[[116 125 112 128 144 132 110 132]
 [128 128 118 142 140 119 128 124]
 [128 115 136 123 119 127 148 128]
 [128 107 112 126 133 128 129 124]
 [118 128 119 113 141 138 128 126]
 [128 138 128 128 120 142 128 106]
 [131 118 144 150 120 125 128 137]
 [124 127 154 140 128 123 136 139]]
Find the third-last entry, reading row by row.
A: 123
Find the largest entry in the first row.
A: 144
Find the top-right entry.
A: 132
The entry in the bottom-right corner -> 139
The entry just left of the largest entry is 127
The largest entry in the first column: 131
The smallest entry in the first row -> 110
Find the entry directly below 129.
A: 128
Find the smallest entry in the last column.
A: 106
The entry in the top-left corner: 116
Find the entry directly above the smallest entry.
A: 126
Find the 2nd entry in reading order.
A: 125
Find the third entry, reading row by row.
A: 112
Find the entry just left of the smallest entry.
A: 128
The entry directly above 115: 128
Find the bottom-left entry.
A: 124
Find the fourth entry from the end, reading row by row.
A: 128
The entry just right of the largest entry -> 140
Find the bottom entry of the column that holds the largest entry.
A: 154
Find the entry directly above the largest entry.
A: 144

[[126 128 129 120 129 134 121 133 131 134]
 [135 131 135 119 122 134 132 131 133 129]
 [131 131 138 129 123 139 133 149 121 138]
 [137 134 138 114 126 130 146 123 137 138]
 [121 129 133 130 116 133 133 138 137 126]
 [135 112 125 107 126 139 122 125 138 133]
 [122 134 134 120  99 121 120 117 123 120]
 [122 140 121 143 120 130 131 132 124 129]]
The bottom entry of the column that holds the largest entry is 132
Which number is the entry in the bottom-right corner? 129
The entry just right of the smallest entry is 121
Which number is the smallest entry in the last row? 120
The 3rd entry in reading order is 129
Which number is the 1st entry in reading order? 126
The bottom-left entry: 122
Which number is the fifth entry in reading order? 129
Which number is the third smallest entry? 112
Which number is the second entry, reading row by row? 128
Which number is the entry just left of the smallest entry? 120
Which number is the second entry from the end, reading row by row? 124
Which number is the first entry of the largest entry's row? 131
The entry just right of the largest entry is 121
The entry in the top-right corner: 134
The entry just right of 119: 122
Which number is the smallest entry? 99
Which number is the last entry of the smallest entry's row? 120
Which number is the entry directly above 140? 134
The second entry on the main diagonal -> 131
The second largest entry is 146
Which number is the third entry on the main diagonal? 138
The entry just left of the largest entry -> 133
The largest entry in the first column: 137
Which number is the smallest entry in the first row? 120
The 3rd entry on the diagonal from the top-right corner -> 149

Questions about the array below. Indices start at 1.
1) What is the top-left entry?
2) What is the entry just left of 127?
3) What is the entry at row 1, column 3?
4) What is the bottom-right entry?
5) What is the entry in row 2 and column 3?
6) What is the entry directly above the smallest entry?
7) What is the bottom-left entry?
8) What is the centre entry?
[[137 142 116 131 130 112 152]
 [116 139 156 116 157 127 128]
 [123 119 134 128 128 133 111]]
1) 137
2) 157
3) 116
4) 111
5) 156
6) 128
7) 123
8) 116
